Rotation paths and how fast each direction turns (degrees a step):
Each turn is a multiple of 5 degrees from 10 to 175, or 0.
Each row of a path follows its step; steps can be skipped.
path 1
step 0: [ 37   9   1  -3  -1  -2  -8  12   0 -18  17  28  -9  -1  23  18 -11 -13
   2  17  -1 -18 -13  11  -7]
step 1: [  4  -2 -16  -3   3 -20  13   3   2  -2  -6  28  15 -14 -10   1  13  -4
  10 -17  -6  -7   1  -4  47]
step 2: [ 17  13   3  -7   5  -2  -8 -15  -4  -3   5  14 -14  -5 -28  -9 -28  -7
 -24  30  -9  -1  -5  13  11]
step 3: [ 25  -5  11  11   7   6  16   3   4   8 -25  -4  20 -14  19  11 -12  -3
 -13 -23 -12  -6 -21  12  19]
step 4: [  5 -15  -5 -10   0 -10  -8   2  -4  17   0  31   6 -12 -23   0  12  17
  -6   9  -7 -10  -4  41 -11]
step 5: [ 44  -9 -14   6  -8  -5 -12   2   9 -19 -23 -15  -8 -10 -15  22   3  -4
  -6  -7   6  18  -2   2   4]
step 6: [ -2 -37   5   1 -11   2   1  -5 -22  14 -13  14   0  18  -6 -22  -3 -15
 -13 -11   3  12   2  24  19]
step 7: [ 31 -16   7  24 -14 -18  13  -9  -6   0   0  10  -2  -1  10  23  -9  -4
  -6  27  13  -5  -8   2 -26]
step 8: [-12 -11   1  -5 -13 -34  22  19  -5 -12  -6   2  18 -10 -14  10  10 -21
  -5 -27  11   6   4  16  11]
step 9: [  1  -7 -13 -14  -6 -18 -16   3  -8   4  12   9 -32  15  -9  15 -17 -22
 -13  19  -4   7 -28   7  -6]
step 10: [  7 -16  -1  13   1 -25  32 -13   9  13 -20  -9   4  -7   5  -3  -8  -7
  15 -15  -4  13 -29 -14  16]
step 11: [ -8  -4   5 -15   6 -27   5 -10 -16  24  17   1  -4 -21 -20 -17 -12   2
 -24   6  -4   6  -1  18 -26]
Directions:
[  5   3  -5  15  -3  -4 -11   4   8  -4   9   1  -6   2  -1  -5  -7   5
  -7   8   1  -3  -6  -1  -8] : 155
[  0  -6   3   6 -11  -1   1   2  -6 -11   4   8   0   8   7   1   5  -9
   3   3  10   2  12  -3  -1] : 45
[ 1  0 -5 -9 -1 -6 -6 14  8 -5 -7  5 -7  4  3 -1  8  1 11  2 -6  8 -3  4
 -1] : 85
[ -8   1  -4 -12  -3  -4 -11  -8  -7   4   5   0   5   3   2  -4  -1   0
  -2  16   0  -1   2  11  -1] : 155
path 2
step 0: [-25   5   5   7  -5  15  -6  31  13  -6  -3 -28   1   5  15 -12  -1  12
 -20  21  -7   5   7  -9 -15]
step 1: [  9   9   4   2   0 -11  21  11  18   4  -9   3   1  27  18 -24 -16   7
 -10   6   7 -27   8  -7  17]
step 2: [  9  -8   3  -5  15   9 -22  22 -15  -3  -6   8   7  10 -13 -30   9  17
  -6   2  21 -15 -19 -13   0]
step 3: [ -5 -22  12 -32 -18   2  -8  16   1 -26  -1 -14   3  19   1   8 -15 -12
  -6  10   3 -18 -15  -1   2]
step 4: [  4 -15  22  -9  -9  -4  -7 -13   5  16 -12   5  -4  11  14  -7 -16  -8
  -9  -2  43   1   7   0 -20]
step 5: [  7 -10  10   7  24   0  -5 -17   5 -25   8 -14   1  -4  10  -5   7 -25
 -11 -13  18  -3 -13 -29   2]
step 6: [  6 -22  16  -7 -25  11  -1   0   5  13  -9  -9   8 -17   1   1 -12  -3
  -6 -22 -11   2  -4 -36  11]
step 7: [ -8 -16   3  -2   2  12  13   3  22   2  -3 -14 -23  17   4 -16  -2   9
  11  -1   5  36  -2 -20  -9]
step 8: [ 11 -18   9  16  12 -34   8  16   9  -6  13   6  10   0  23 -17 -15   5
   8  -1 -12   8  -5 -16   5]
step 9: [  4 -13   3   7  13  -2  -7  34  10  -2 -35 -10   5 -19   0  -2  -2  25
 -13  -4  -1   1  -8  -1  -9]
step 10: [  9   7  -4 -14  -1  -6  -4  -9  16 -27 -22 -13  -4  21   5 -10 -32  22
  -3   7  -6   4 -10   5  15]
step 11: [ -6   3   3   6 -10 -13 -41  -4   2   3  10  -6   7  -1  10 -27 -16  22
  -5  13  15  -8  -3  -6 -14]
Directions:
[ -2   0  -6   9   6 -12  -1 -10   4   3   4   3  -6   2  -3 -16   0  -6
   9   0   7  -4  -4   1   1] : 115
[ -3   2  -3   2  -4   9   7   5   7   7  12   3  -2   5   2  -3   9   7
   5  -2  -3  -6   3 -14   4] : 60
[13  7  1 -3  9  2  2 -8 -9 -4  4  5 -3 11  4 -2  0  9 -1 -1  6 12  3 -3
  1] : 125
[  6   1   0  -5  -5 -10   9  -4   2 -10   6  -1   3   6   6   4  -8  -7
   2   0 -11  -7   0  -1  13] : 155
path 3
step 0: [  9  -5   0   6 -18   3  -8 -33  -1  11 -12  -9  31  -7   3   4   7  -8
   2   3 -13   3 -20 -30  -5]
step 1: [  1  19   4   6 -14  17 -14 -26   7   1 -32   1  -9  19  -5  -9  -3  -2
  10 -16 -22   4  10 -15  -5]
step 2: [ 26 -13   0 -20  -1  13   9  -1  23 -15 -19  14 -17  17   0  -1  12 -13
   2  -1 -21 -12   6 -18  -8]
step 3: [  2 -26   3 -23  -4  20 -10 -22   2 -15  11  11   7  -8  21  -8  -4  -6
  13  14  -8 -12   3 -12 -24]
step 4: [ -9  -8  -4  -3 -22   9 -23   5   5  12 -21  -5  18 -16  16 -29  -1   3
  10  13 -10 -14   0 -24   4]
step 5: [ 12   2  34  10 -24   6  -3  -6   9   6 -14 -15   6  20 -11 -18   8   5
  -7  18 -13  -9  12 -16  -5]
step 6: [ 17   7  16   8  -8  23 -18   2  18 -14   6   3   3  15  -5  14   6  -8
  -1  -3 -26 -15 -20  -9 -21]
step 7: [  7 -16 -17 -16   5  10  -6 -28   1   2 -13  -8  22   0  -5  -2  -5 -18
  -4  -2 -26  -8 -22 -13 -16]
step 8: [  1  -2   1 -11 -22   9 -15 -38  23   1 -30   2  -3  -7   9  -8 -14 -11
   3  -6   1   3  11 -14   5]
step 9: [ 21  -3  11   2 -18   4  10  -5  12  -7 -14  19  -7  11  17  -8  21  -5
  21   6 -14  -2  13 -34   2]
step 10: [ -2 -11   5 -10   3  22 -15  -1 -11 -14   2   3  -7  21   7 -17   3   3
  15  16 -22 -16   8 -14 -32]
step 11: [  3 -15  -1 -24  -9  22 -22  12  18  -4 -18 -11  15 -16  -1 -17  -3   2
 -11  15 -10 -22  -8  -8  -8]
Directions:
[ -9   8   5   3  -4   8 -16  -4   4  -6   4   3  -8  -1   3   2 -10   2
   2  -5   4   1   5   8  -5] : 155
[ -1   9   5  -1  -5   0   0  -8  -1  11  -7  -4   1 -13  -2  -4  12   1
   5  -5   1  -3   8   6   7] : 95
[  4  -9  12  10   6   9   2   3  -4  -3 -11  -6  -5  -7   8  -5  -1  -8
   1  -3  -1   6  -6   2  -3] : 0
[  3   2   3 -12  12   9   5   5   3  -7  -1   0   6  -2  -8   3   0   3
   0  -9  -8  -7   3  10  -6] : 85
[  3   0  -1  -4  -1   0  -3 -11  -2   4  -5   6   1   9  -3   8   1  -9
  -5 -16   0   9 -10   2   4] : 55
[-2 -5 -4 -7  4  6 -6 -2 -9  8 -8 -7  1 -3  4 15 -7 11  6  6  2 -3 -6 -2
  2] : 100
[ 5  3  5  5 -2  7  6 -4 -3 -3 15  9  9 -6  9  9  6  3  7 -1 -1  3 -5 -4
 -1] : 115
path 4
step 0: [ -8 -28  24   4   3   9 -12   6  22  21 -20  11  -2 -21  16 -12  22  -1
   0   4 -13 -10 -18  -5 -13]
step 1: [ -7   4 -21 -17  -5   0 -11  11   3 -21   7  36 -12  26   2   9  11   5
 -24 -12  -5  -8  22  -1   0]
step 2: [ 15 -20 -13   2  -6   1  23   2  10 -11 -17 -33   1  11  15  21  12  -5
   3   8   2  22  -5  26  18]
step 3: [-12 -25   2  -2  19  -7 -31  12 -30  18   2  -6  23   2   0  -8  -1   8
  16  -4  -6 -10   4 -14  25]
step 4: [-30  18   7  -2 -22   3  11 -12 -19   1 -15  13 -15   4  20 -18  17   2
 -20   8  26  15  -1 -10  -1]
step 5: [ -1 -14 -16  -9 -16   2   4  12  21  23  -4  -3  19  11 -12  22  20   1
   8  10 -14   9  -2  -5 -40]
step 6: [ -2 -13  11  -5  25  -7  18  18 -21 -10  11   8   9  18   2 -12  -5  16
 -18 -25 -17  -1   0  33   1]
step 7: [ 19 -26   4   9  -2  -1  -9   4   4   4   4  -7 -19 -12  29  -1  31 -18
  -8  -9  29  -6 -20 -10   8]
step 8: [-27   2 -25  15   0  -4 -22  17   0  15  -7  20 -12  27 -13   9   0 -13
  18   0   0   8  23   2  11]
step 9: [  1  -4  -8   2 -13 -12  18  -6 -17  -9 -32 -14  26  -5  -3   3   0  20
 -16  10  27   5   8  30  -6]
step 10: [  3  -5  -8  -9  13  -5 -10  10 -34  21  28 -17   9 -18  -6  10  19  -1
   0  -8 -12  15 -16 -21 -14]
step 11: [-23   6  22  25  -2  19  27  13  -2  27  -3  15 -17   9  17 -16  -7 -11
 -13 -16   2  -5  11   4  -8]
Directions:
[-15  -1  -3   8   3  -2  -2   1   9   5   2   0 -10   1   2  -7  -2   5
  -1   7   7 -10  -9  -7   3] : 95
[  3  10  -5  -3  -1  -4   0  -2   2   5   9  -7 -11   3  11  12   5  -3
   7   3   0  10  -7  -1  -3] : 130
[ -6  10  -2   4   3  10  -8  13  -4 -15  -2  -2   3   4   0   0  -1   1
   5  -7  -1   2  -7  -3  -5] : 155
[  0   2   9  -1   6   1  -5  -6  -9   4  -5  -5  -9  -4   6  -9   9  -8
   7 -10  -3  -8   3  -5  -1] : 100
[  5  -4   0   2   2   3  -1   6   0  -2   5   6  -7 -12   4  -6   2  15
   3  -1   4  12   8  -7   0] : 110
[ -3  -4   2   0   4   7 -14   0  10   8   3  -7   2  -5 -15   2   8  -3
  -2  -1  -6   9  -2   2   2] : 145
path 5
step 0: [ 19 -22  -2   2 -38   0  22  19 -14  11  13  13   8  -7   7   9 -17 -11
  -9  -8   3 -14 -40  -1   8]
step 1: [ 35 -24   9   3 -25  34  11  -2   8   4 -16 -20   4  -5   1 -14  -3   8
   8  17  28  16  18   8  10]
step 2: [-14 -28 -22 -28  19  -7  21 -15 -17   0   1  -6  -2  -5  10   6   6   3
  16  38  24   7   4 -18   1]
step 3: [  2   5 -34  -7   6   5  34   6  10   5  11  23 -13 -30  10   4 -13  13
  -6 -26  14   4  14  -5 -23]
step 4: [ -4 -14   2  18   9   7   1 -14   8  -5 -11  21 -10  21 -27   2  -5   8
  19  -9   7  37   7  27 -33]
step 5: [-19   4   5  13  12  -9  -1   5 -16   9  20   2  -2  12  36   2  -3 -26
   0   8  -9  40 -29   2 -16]
step 6: [-11  26   8  15   7  16 -10 -12  26  32   9 -11  20 -31  16 -16 -13  -6
   8 -11  -6  12  13  12  12]
step 7: [-30   3  -3  17  15  14 -15 -37 -23  18   1  -3   2  -4 -39  -6  14   3
   6  11 -13 -13  -8  -4  10]
step 8: [ -2  28 -23   2 -10  11 -12   1 -29   5   7 -12 -18   7  -2   0 -25 -14
 -47  -6  -7 -13  -4  -8  -6]
step 9: [ 24  24  -9  -3  -6  -2 -33  -8   6  10 -22 -12  14  23  -4  32 -16  16
   2  -3   9  -5  14  28  10]
step 10: [ 13  12   8  -9  28   7  -7  15 -27  -3   3  12   7   8  10  26  43  10
  -2  26  -6 -14 -13   9   6]
step 11: [ 18  13  10 -17  31   1  11  28  25  -8  -4   9  17 -12  -2 -19  -9 -12
 -33   9  -8 -24  12   2  -8]
Directions:
[ -3  -4 -11   6  -7   2  -8   9   3  -4   4   1 -11  11  -1   5  -3  -3
   2  -7   4  -4  -6  12  -2] : 80
[  0  -7  -2  -2  16   3   5   7   7  -4  -7  -7  -2  -2   5  -1   0   8
   6  -6   1   3  -6  -4 -14] : 40
[  5   3 -11  -7  -5   3   9  -6  -9   4  -3 -16  -9   2  -1  -2  -2   6
   5   1  -4  -6   2   1   3] : 55
[ -5  -4  -5  -7   0   4  -8  -6 -10  -7  -8  -1   3  -3   2   3   3  -1
  -7 -13  14   1   6  -4   2] : 60
[  0   4   5   2  -5  -9  -1  -4   6 -20   0  -3  -9  -2   2  -1   2   3
   5  -6  -6   0  -2  -8   9] : 0
path 6
step 0: [-12   1  -1  -5 -20  18  -3  -5  24   7 -16  16 -14  16 -12   0  27  -5
  15 -18 -25  -1  20 -16   7]
step 1: [-24  21 -14   7 -11  -1 -18   6  -4   0 -12  27  19   7 -13  -9  12   5
   8  30 -23   0   7   5  16]
step 2: [  0  -8 -19   2  -6  10 -25   1   2   7   9  24 -23  -7 -11   6   8 -11
  25   2 -26   0  28 -16  -6]
step 3: [-19  19 -13  14  11   3 -31   5  13  -1   1  27  20  -8  15 -13  11  -4
  15  -1  -6  19  14  15  -2]
step 4: [  0  -3 -31 -10  10  10 -29  22  -2  14  28  -1 -12 -18  -3   6  11 -12
   3  19  -4  -6  20   5  -5]
step 5: [-23 -10   0 -14  20   0 -26   6  23   3  -4   7   0 -22  23  -5  25 -11
   9 -15  10  13   5   6  -5]
step 6: [-13  10 -17 -11  11   4 -11  30  12  23   7 -17   5   0  12  19  27  -3
 -21  23   0  -6   5  10   2]
step 7: [-20 -26  -2 -33   0 -11  -7  -7  27  12 -17   2 -22 -16   7   3  28   0
  -1   2  -3  -8   2   4   9]
step 8: [-25  15   0   1   2  -1   8  12  16   6 -23   7   6   7  18  32  25  -1
 -17  15 -25  -7   1   4  -2]
step 9: [-14 -18 -18  -8 -17  -6   4 -12  13  23 -11   8 -30   5  -1   0   7   5
  -3  13 -31  -8  12  20  15]
step 10: [-18   7  -4   1   1   6   8  -2   7 -16 -21  35   8  -9  10   9   7 -10
   4   2 -40 -13   8  14 -13]
step 11: [-19  -3 -20  20  -7  13  -9  11 -11  14  14   7 -25  10  10  -9  -1 -10
   1   3 -38  -1   9  20  10]
Directions:
[  6   0   1  -1   3  -9  -1   9  -5  -6  -1  -4  18   2   1   8   3  -1
   5   7 -11  -1  -6   2  -4] : 160
[-11   1  -8  11   3   6   1   7   2  -2   4   3   1   4  -4   5  -7   0
  -8  13   5  -6  -9  -6  -3] : 155
[ -7  -6   4   1  -3  -5   5   1   8   4  -7 -12   5 -11  -6   9  -8  -8
  -6  -1   2   2   6   4   5] : 35
[ -5   2   1  -2  -6  13  11   2  -3   1  -4   3   3   2  -1  -3 -10   0
  13   0 -11  -3  -1  -1  11] : 35
path 7
step 0: [  9   3  27  11   2   5 -31   5 -21   7  20  -2  14  -5  39  16   2   7
  -4   2 -13   7 -21  -1  14]
step 1: [  2 -24  21  -4   4  29 -26 -19 -11  13 -13 -13 -19 -15 -11  19 -13  -7
   7   9  -8   6   7 -26  -5]
step 2: [-10  -4  16 -16 -19  -7   7 -15   1 -13 -20 -10  17   3 -16  17   0   5
  23  12  15 -24  31  -1 -23]
step 3: [  6  -1  -2  -2 -33  -6  -6  -4 -21 -17  21   2  31  30  13   6  14  11
   5  10  12  -6 -18  13   5]
step 4: [ -3 -22   3   3 -10  24 -27  -8 -18  -9  23  -5 -16  -4  -8 -19  29   5
 -13   5  -5  20 -16 -17  11]
step 5: [-12  -8  16  20   4  22   8   7  -1 -20 -15 -11  -8 -26 -19  -3  20   7
 -12  -3   0 -15  30 -16 -17]
step 6: [  3   9   7  28 -21   3  34   7 -21 -12  -5  -3  14  15   9  19 -10   2
  -3 -12  21  -4  12  17 -15]
step 7: [  1  -6  20   8 -12 -13  10 -15 -27   8  25  -8 -10  17  10 -12   1  -6
   2   1  11  44  -8  11  12]
step 8: [ -9 -10  48   1  27  -3  -2   1   2  -6   3 -12   0 -28  -3 -15  12   0
  -1  20  -8   6   0 -11  19]
step 9: [ -8  -4  24   8  -1  26   6  16  -2  -4 -21   0  14 -21  11  31 -19 -10
   1   9  20 -28  -9  -5   1]
step 10: [-19 -16  -4  -4 -26   3  -1 -11 -23  21  -1  11  -9  19  13  19 -10 -15
  20  12  29   7   7   8  -6]
step 11: [ -9 -21   0  -1   6 -21  -6 -14 -14  -3  11   2   7  10 -10 -11  31   6
  19  41  -9   7  14   6  13]
Directions:
[  3  -5  -4   4 -10 -10   8   3  -7  -4  -8   3  -5   3   4  -3 -10  -5
   8   5  -3  -1   3  -7 -12] : 90
[ -1  -8  -4  -3   5  -2  -1  -8 -13   4   5  12  -1   2  11   1  -3   5
  -3 -13   6   1  -4  -4   2] : 110
[ -5  -3   3  -3  11   1  -1   3  -3 -13   2   1   5   7   6  -1   2 -13
   0  -5 -10 -10   7   8  -1] : 120
[ -4   1  -8   7  -1 -10  -3   1   1   2   8 -10  10   9   7  -4   5  -3
  10   0   4   9   1  -3   6] : 95
[  3  -5  -3   2   9   2   0   1  -1 -11  -7  -7   0  -8  -9   1  -6   1
   9  -7   3  -1   3 -11  12] : 100
